In the data rows, 128 means zero.
Some points, one per row:
[ 92  86 115 133  92 161 114  74]
[156 160 155  89 162 139 127 105]
[108  71 128 124 136 125 109  99]
[176 195 120 115 150  93 114 189]
[147 121 139 166 102 101 144 100]
[132  99 142 114 104  89 135  83]
[ 89  66 132 124 145 197 141 135]
[143 148 103 128 138  92 122 182]
[144 120 105 129 156 109 123 146]
[147 126 109 120 114  90 126 116]
[192 188 132 112 141  78 136 136]
[217 224 135  47 190  20 120 166]
[100 141 131 138 126 189 142 113]
[101 105 111 133 106 154 127 103]
[119 122 135 146 123 138 143 117]
[141 143 151 164  99 116 140  95]
[139 162 138 154 156 161 131 138]
[ 69 101 130 204  53 195 129  60]
[ 52  66 144 220  59 204 158  43]
[110 145  84 133 126 154 117 155]
[ 96 102 139 123 129 213 137  92]
[130 125 160 148 124 161 136  79]
[136 122 152 141 103 108 149 111]
[100  84 117 145  88 106 117  79]
[133 134 102  54 156  95 104 150]
[159 158 125 206 138 140 127 142]
[159 139 153  33 207 105 145 141]
[145 147 103 107 152 117  97 168]
[153 181 128 125 155  97 118 168]
[134 163 110  70 171 131 119 184]
[148 132 133  90 150 116 143 142]
Here are 24 more points, each followed by its number:
[ 59  64 123 185  88 198 150 123] 0
[133 140 166 108 132 119 146 137] 1
[188 242  90 118 152 101 115 236] 2
[130 122 143 111 144 130 135 140] 3
[141 146 139 119 134  89 133 112] 4
[168 164 108 138 120  64 116 167] 5
[155 167 103  75 154  62 113 133] 6
[183 155 125  47 209  69 124 172] 7
[189 172 160 129 148  93 152 123] 8
[109 129  89  89 138 140 110 170] 9
[  0   4 132 255   0 255 133   0] 10
[ 84  69 125 168  84 166 131  62] 11
[127 122 119  55 167 123 123 171] 12
[150 137 150  96 163 114 138 145] 13
[166 158 141  71 185 100 149 118] 14
[102 135 134 161 162 158 118 195] 15
[ 41  60 143 157 106 233 146 114] 16
[129 179 131 112 115 154 111  96] 17
[104 106 141 138 123 153 149 143] 18
[137 133 151 146 133 138 137 141] 19
[127 129 148 102 134 132 131 119] 20
[142 148 136 179 125 136 115 148] 21
[120 130 140 140  90 146 118 102] 22
[110 116 112 186  76 155 129 114] 23
Which of these numbered points is nearest to each point below, ignoring the direction in which the first points spread most? Its number follows each.
[143 174 118 181 125 131 117 128] > 21
[132 151 122 182  81 105 116 106] > 5
[ 86  15 136 159  94 180 165  62] > 7
[165 128 122   4 205  86 110 190] > 12
[111 110 142 152  98 130 130  86] > 4
[112 119 126 106 135 156 152 150] > 18
[109  89 137 195  61 147 134  77] > 5
[118 132 151  90 130 144 121 107] > 20
[105 143 139  99 176 166 132 188] > 16
[100 109 135 102 114 127  97  21] > 6
[ 82  80 142 137 131 196 140 141] > 16
[173 176 146  58 175  80 117 145] > 20
[130 120 129 203  98 155 151 124] > 21
[174 187 109 114 139  73 116 188] > 23
[151 172 134 142 139 116 123 143] > 21
[ 68  99 111 129 105 194  92 142] > 9
[103 122 128 215 146 189 128 173] > 15
[137 129 121  35 191  89 136 183] > 12
[149 164 166 167 110 141 136  95] > 8
[121 118 144 124 124 129 124 130] > 3
[ 96 104 138 174  69 139 132  64] > 4
[116 119 134 104 132 158 121 149] > 3
[ 69  63 116 161 135 163 134 167] > 0
[101 105 148 157 114 174 149 128] > 18
[154 165 101  72 181  81 120 226] > 0
[160 132 149 116 164 113 144 136] > 13
[139 117 139  97 148 144 145 112] > 13
[135 138 133 164  87  91 109  93] > 5
[161 159 125  84 170  97 127 113] > 14
[117 100 112 125  92 120 127  81] > 6
[ 97  82 130 121 123 163 144 116] > 3
[134 160 142  90 147 137 128 130] > 20
[136 114 138 126 143  97 131 144] > 3
[113 115 123 155  97 136 122 110] > 10
[100 108 112 183  87 161 114 131] > 23
[114  78 123 135 111 134 131  94] > 11
[132 135 111 131 117 123 116 144] > 10
[164 148 134  47 156  64 119 110] > 6
[121 134 143 130  78 146 113  71] > 22
[191 161 142  36 216  95 141 184] > 13
[119 142 114  91 143 134 109 181] > 9
[ 66  91 110 132 104 165 108 105] > 9
[149 156 102  83 174 123 106 193] > 9
[125 142 132  77 143 111 123 182] > 18
[ 86  91 122 167 121 161 126 143] > 0
[142 147 118 139 110  89 133 125] > 5
